(in the rows, 128 means zero)
The rows of Z fall into 4 groups, which share some directions, and each row is roughly a mix of its group's hidden directions.
Z:
[[113 152 122  85  59 154 128  89 136 126]
 [110  68 104 104 142 154 183 133 119 150]
 [138 185 114 148 139  79 146 113  94 167]
 [130 145 141 115  94 109 160 146 125  49]
 [154 148 129 157 122  89 186 161 169 134]
 [158  89 108 143 129 153 123  72 142 178]
 [119 158 124 146 109  97 136 157 197  92]
 [ 81  79 119 106 103 137  76 105 123 105]
 [104 175 118 154 176 124 145 140 110  74]
 [ 64  80 103 127 145 163 114 101 117 139]
 [149 127 141  63 122 185 133  92 117 133]
 [138 101 142  91 162 169 114 121 164 181]
 [151 162 139 174 179 111 148  89 135 157]
 [220 130 137 119 130 132 102 120 116 136]
 [162 119 155 149 155  66 149 119 101  90]
 [135 163 131 127  82 133 110 100  99  63]
 [ 64  97 117 143 112  88 124 127 159  90]
 [173 183 101 130 131 142  95  80 142 122]
 [ 89  66 108 150 148 137 128  80 126 152]
 [161 161 119 166 102 117 155 131 147  65]
 [125  78 108 114 141 110 122 127  51 127]
 [148 191 157 108 104 105 145 173 119 108]
 [132  60 156 103 138 130 146 177 104 113]
 [130 103 185 187 147 110 145 154 139 106]
 [ 93 171 151 155 124 103 166 142 181 114]
 [ 91 128  73 127 104 165 108 170 145 157]
 [104 104 148  55 121 157 147 125  91 139]
 [124 120  85 148 135 151  84  95 124 188]
 [103 131 106 137 135 190 149 175 171 125]
 [150 132  91 177 109  68 130  93 121 119]
 [140 156 116 151 192 131 130 171 122 174]
 [131 124 175 176  89 102 128 174 122 102]
 [119 104 118  70 145 156 163 114 111 180]
 [151  85 123 146 123 173  62 147 120 119]
 [108 149 166 128  75  96 142 157 158  88]
 [147 192 135 144  76 138 106  95 113 113]
 [166 136 125 174  78 178 115 142 113 107]
 [ 87 100  82  70 138 148 123 123 159 140]
 [109  85 129 170 128  67 146  95 150 121]
 [130 159 157 151 171  96 166 154 141  82]
 [ 85  99 163  94 135 137 129 137 184  93]
 [ 88 144 143 136 139  80 143 173 119  76]
 [ 92 149 107  82 140 107 114 118  67 156]
 [177 136 130 173 101 167  86 106 102 129]
 [ 75  70 101 119 117 146 108  91 112 141]
 [137 161 108 115 160 102  79 181 139 159]
 [ 89 161 149 127 180 150 135 172 103 100]
 [160 170 112 125 137 101 150 173 126 185]
 [107 120  89 182 146 132 146 174 162 155]
 [ 73 106 121  95 139 120 164 122 169  86]
 [199 174 148 120 111 100 138 156 125 122]
 [ 73  77 142 119 132 124 153 155 154  86]
 [184  93 109 152 128 186 104 125 143 138]
 [134  91 178 115  93 145 150 173 110 163]
 [184 122 152 144 127  91 108  88  95  93]
 [ 48 161 146 137 124 132 161 137 152 124]
 [199 133  84 115 102 148 126 130 143 161]
 [ 88 126 178 158 145 124 113  92 177 111]
 [139  73 112 143 149  96 159 151 132  74]
 [117 143  79 175 138  96  88  85 135 134]
 [124 106  90 150 168  66 129  94 140 150]
 [104 135 149  83 189 133 150 143 172 141]
 [124 132  54 158 109  91 117 133  93 138]
 [138 179 102 104  83 111  92 137 139 171]
 [156 168 138 137 143  95 165 122 166  74]
 [154 107  73 151 152 149 104 126 164 173]
 [142 120 105 159 162 134  91  91 119 190]
 [128  99 154  82 146 148  71 125  93  99]
 [105  78  82 186 111 120 127 131 155 137]
 [156 111 108 134 163 137 122 149  67 179]
 [ 76  79 118 147 106  97 119  92 161 114]
 [192 172 116 125 127 111 163 169 116 138]
 [133 132 185  63 128 162 133 151 124 108]
 [165 182 115 167 103 115 107 113 164  98]
 [114 157 118 106 152 196  94 162 142 111]
 [106 160 150 144  95  89 106 144 101  71]
 [164 147 117  81  76 115 111 162  96 111]
 [140 124  99 148 167  95 100  65 127  98]
 [142 175 109 140 128 128 183 161 133 179]
 [ 90 175 159 117  93 101 134 157 154  90]
 [ 98 162 132  92 183 108 148 115 175 132]
 [150  90 160 117 171 166 156 115 102 168]
 [ 88  96  61 104  96 153 112 133 133 131]
 [101 168 172  63 109 113 121 125 110 140]
 [143  99 155  83 105 141  98  77  90 117]
 [126 113  84 182 161 131 100 101 117 171]
 [133  88  94 103  99 153 114 138  66 152]
 [146 133 144 147 137 131 215 152 109 134]
 [128 180 126 113 139  97 139 112 182 176]
 [124 181  97 111 111  92 123 128 163 180]
 [142  83 136 119 172  76 155 133 133  85]
 [146 137  89 110 103 127 106  91  66 161]
 [132 173 143 149 181  97 127  95 172 139]
 [194 145 179 166 122 153 129 116 134 120]
 [110  86 126  99 154  63 120 100 100 139]
 [136  58  95 139 104 172 128 155 130 113]
 [152 179  79 110 113 137 118  80 102 110]
 [148 162 133 149 101 125  98  94 111 195]
 [143 141  91  89 127 191  93 160 120 130]
 [112  73 137 114 100 162 134 185  98 131]
 [ 96  71  83 109  98 144 154 155 141 110]
 [154 182 157 122 111  98 127 170 153  87]
 [ 88 130 118 122  85 174 177 132 126  89]
 [ 77  84 137 118 132 164  90  84 118 133]
 [113 116 133 120 132 208 105 156 131 167]
 [ 95  74 106 140 137  75 137 131  90 104]
 [171  87 132 112  98 194 126 133 106 137]
 [121  82 197 139 145 141 163 146 131 107]
 [121  97  88 188 132 111 110 119 163 166]
 [134 168 104 184 128  82 113 130 170 116]
 [152 186 110 177 102 127 125 105 148 164]
 [111  94 103 134 138 154  73 153 159 174]
 [124  93 116 112 139 191  90  90 113 157]
 [140 155 149  64 110 140 113 102  80 105]
 [157 154 142  85 136 169  74  95 121 147]
 [149  89 130 175 158 125 136  72  94 145]
 [ 76  70 106 104 127 151 132 170 116 128]
 [139 164 128 141 136  52 114 141 165 105]
 [120  96  93 163 128 193 104 148 130 158]
 [166 138 177 122 101 137  99 117  89 176]
 [120 202  99 152 149  89 138 125 125 104]
 [153 124 174  62 119 164 126 131 107 153]
 [125  87  50 125 149 155 112 149 130 124]
 [165 149 151 179  97 114 125 140  73 110]
 [128 148 148  81  82 149 175 121  99  97]
 [ 71  87  97 114 119 129 146 170 126 165]
 [146 130 150 137 126 123 176 184 160 175]
 [ 94 105  92 113 180  99 107  82 129 110]
 [115 144 136 102 152 185  94 105 130  74]
 [195 141 164 150 104  95 128 110 102 104]
 [120  93 115 174 109 113 161  80 104  89]
 [117 178 105  97  98 172 122  92 120 164]
 [115 156 111 142 117 152 125 135 214 122]
 [147 108 144 147 126  60 155 152 128  80]]

Each list below has one row that fits no group; the rest each fit one group, if only roughly. Name that row.
  * q997: [ 69  99 103 137 100 103 124 173 101 106]
  * q973: [155  78 149 148 151 103  99 130 163 176]
  * q307: [157 147 127 174 121 156 150 163 170 173]
  * q736: [127 182 116 144  98 135  80 159 133 174]
  * q656: [ 72 147  82 130 137 141 162 178 131 121]
  * q17: [129 152 127 162 111  78 119  85 182 110]
  * q61: [104  80 110 125  85 124  77 129 172 122]
  * q674: [128 153  90 144 154 122  94 102 197 133]
  * q12: [134  67 119 137 109 170 176 143 145 100]
  * q365: [159 163 148 149 190 137 136 163 151 100]
  q736
  * q718: [144 178 177 134 142 142 172 119 107 168]
  * q424: [103 189 146 132 133  68 132 112 109 103]
  * q149: [165 133 138 103 150 130 130 152  48 134]
  * q76: [ 92 134  90 103 113 153  86 167 135  83]
  * q13: [106 185 162 149 128 130 180 112 155 153]
  * q295: [ 55 120  94  97  90 144 138 136 112 135]
  * q688: [175  98  72 139 151 153 104 125 167 130]
  * q685: [ 92 126  58  90 151 111 131 120 141 157]
  * q343: [105  88  90 143 109 117 156  91 106 180]
  * q86: [144 102  83 130 153 162 159 162 177 146]
  * q15: [109 152 190 145 167  75 138 133 116 129]
  * q187: [143 145 114 150 191 114 139 181 146  96]
  * q193: [131 155  87 164 125 153 112  95 142  67]
  q86
  * q721: [120 156 140 126 123 171 134  93 177 183]
  * q758: [105 187 152 125 112 143 176 112 155  92]
  * q548: [ 86 111  74 184 142 154 106 132 128 139]
  * q114: [158  82 166 154 110  98 157  81 134 117]
  * q397: [156 138  80 164 163 130 123 113 102 183]
  * q864: [134 104 122 115 176 135 125 131 111 206]
  * q965: [161 109 165 180 127 131 166 136  82 107]
  * q478: [ 96  49 112 118 122 156 153 109 115 136]
  * q524: [110  60 117 135 160 136 109  90  89 141]
  * q18: [117 103 149 136 191 150 128 108  74 152]
  * q451: [111 162 171  83  91 157 152 164 120 112]
  * q792: [166 167 146 134 106 154  79 102 152  89]
  * q137: [126  73  79 114  90 129  94 152 107 146]
  * q827: [127 167 146 157 128 103 123 108  60  92]
  q478
  * q405: [153 181 189 134 135 157 135 108 149 153]
  * q65: [100 118 136 125  74 106 135 170  82  91]
  * q40: [121 104  78 106 201 117 149 131 132 135]
  * q216: [167  95 145 131 181 124  90 109  84 140]
  * q626: [127  43 117 166 127 115 114 122 134 148]
  * q217: [104 135 101 141 186 102 184 100 139 135]
  * q829: [192 118 155 170 106 116 147 160 124 157]
  * q755: [145 162 167  89  94 142  80 145 130  95]
  * q169: [173 149 120 179  97 149  99 109 111  88]
  * q998: [143 104 106 162  98 136 146 102 151 196]
  * q330: [141 175 158 116  68 111 125 125 173 114]
  * q704: [155 144 165  69 100 140 136  89 101 151]
  q40
  * q706: [ 85 189 122 119 120 145 163 175 119 121]
  * q776: [ 54 128  93 144 138 136 139 148 170 112]
  * q584: [120  64 124 124  68 148 125 143 150 156]
  * q980: [173 160 149 151  64 108 144 135 103 112]
  * q88: [ 99 169  61 126 136  86 127 106 124 113]
  * q97: [126  88  95 135  73 142 106 157 146  83]
  * q961: [ 72 142 111 148 123  65 145 154 121 104]
  * q195: [149 132 105 169 108 100 150  63 122 159]
  * q897: [139 120 156 133 207 133  86 147 142 132]
  * q19: [117 129 118 153 129 125 104 125 192  64]
  * q457: [185 118 137 120 116 141 146 184  81 141]
  * q152: [178  97 191 108 135 110 124 126  99 103]
  * q278: [108  73 152 169 133 135 129 170 137  84]
  q457
  * q541: [150 103  94 167 122 114 121 160  80 176]
  * q678: [ 99 107  97 117 112 183 141  91 133 178]
  * q374: [129  75 129 198  93 145 116 124 143 135]
  * q401: [148  91 173 167 176  96 130 105 145 110]
  * q493: [127 156 106 133 114 101 155 205 155 129]
  * q535: [155 104 149 156 112 134 101 169  68 157]
  * q201: [136 158 135 110 160 136 141 121 164  53]
  * q481: [114 135 139 161 204  94 105 117 140 150]
  * q940: [111 174  89 155  82 102 151 119 134  89]
  * q886: [171 171 163 130 159 106 131 172 111  96]
  * q250: [146 146 144 131  65  91 115 108  80 148]
  * q421: [128 169 157 141 158 127 105 172 155  76]
  q374
  * q955: [ 94 162 110 120  55 149 109 129 101 118]
  * q732: [143 116 173 109 119  80 140 123 109 191]
  * q179: [123 108  56 150 154 110 168 158 130 134]
  * q705: [155  90 119 151 171  87 107  89 116 162]
  * q771: [121 109 195  83 141 167 147 111 115 114]
  * q205: [ 62 120  76 135 127 138 140 159 159 112]
  * q825: [150 102 117 170 137  52 123 133 154 125]
  * q439: [ 97 155 193  99 127 139 107 131  86 105]
  * q328: [127 135  98 155 169 110 130 178 166  83]
  * q734: [147 176 126 118 109 118  95 190 166 118]
  * q221: [102 142 152  70 147 145 116  90 170  98]
  * q388: [109  62 123 113 110 115 145 163  94  89]
  q734
  * q699: [167 102  99 145 120  91 185 117 105  96]
  * q379: [ 99 151  82 115 101 164 151 175 121 162]
  * q74: [156 143 160 132  58  99 132 124  85 133]
  * q488: [138 120 171  98 183 156 159  91 150 137]
  * q842: [105 117 177 125 112 172 160  86 168 124]
  * q636: [108  73 149 106 135 169 156 120 150  82]
  * q130: [ 65 139 101 110  77 160 118 134 101 125]
  * q890: [168 122 132 108 117 178  89 134 158 178]
  * q556: [104 175 145  94  77 148 108 119 101  93]
  * q274: [ 78 143 109 155 134 176 145 102 140  80]
  * q906: [123 169 121 133 139  97  88 115  57 133]
  q699
  * q184: [138 143  78 169 140 116  83 115 168  96]
  * q259: [ 51 100 124 105  92 114 128 117 108 112]
  * q768: [171 135 123 171 152 151  81 125 178 131]
  * q665: [129 159 156 168 133 120 143 190 132  83]
  * q993: [113 130 191 120 158 157 151 119 130  73]
  * q861: [105 114  93 124  66 108 131 166  90 106]
  * q581: [148 138 138 159  58 118 107 116  83 150]
  * q987: [137 119 149 129 152 147 153  86  55 110]
  * q394: [137 102  85 171 135 136 125 115 177  78]
  * q312: [ 58 125 120 129 176  85 142 131 112 119]
  q665
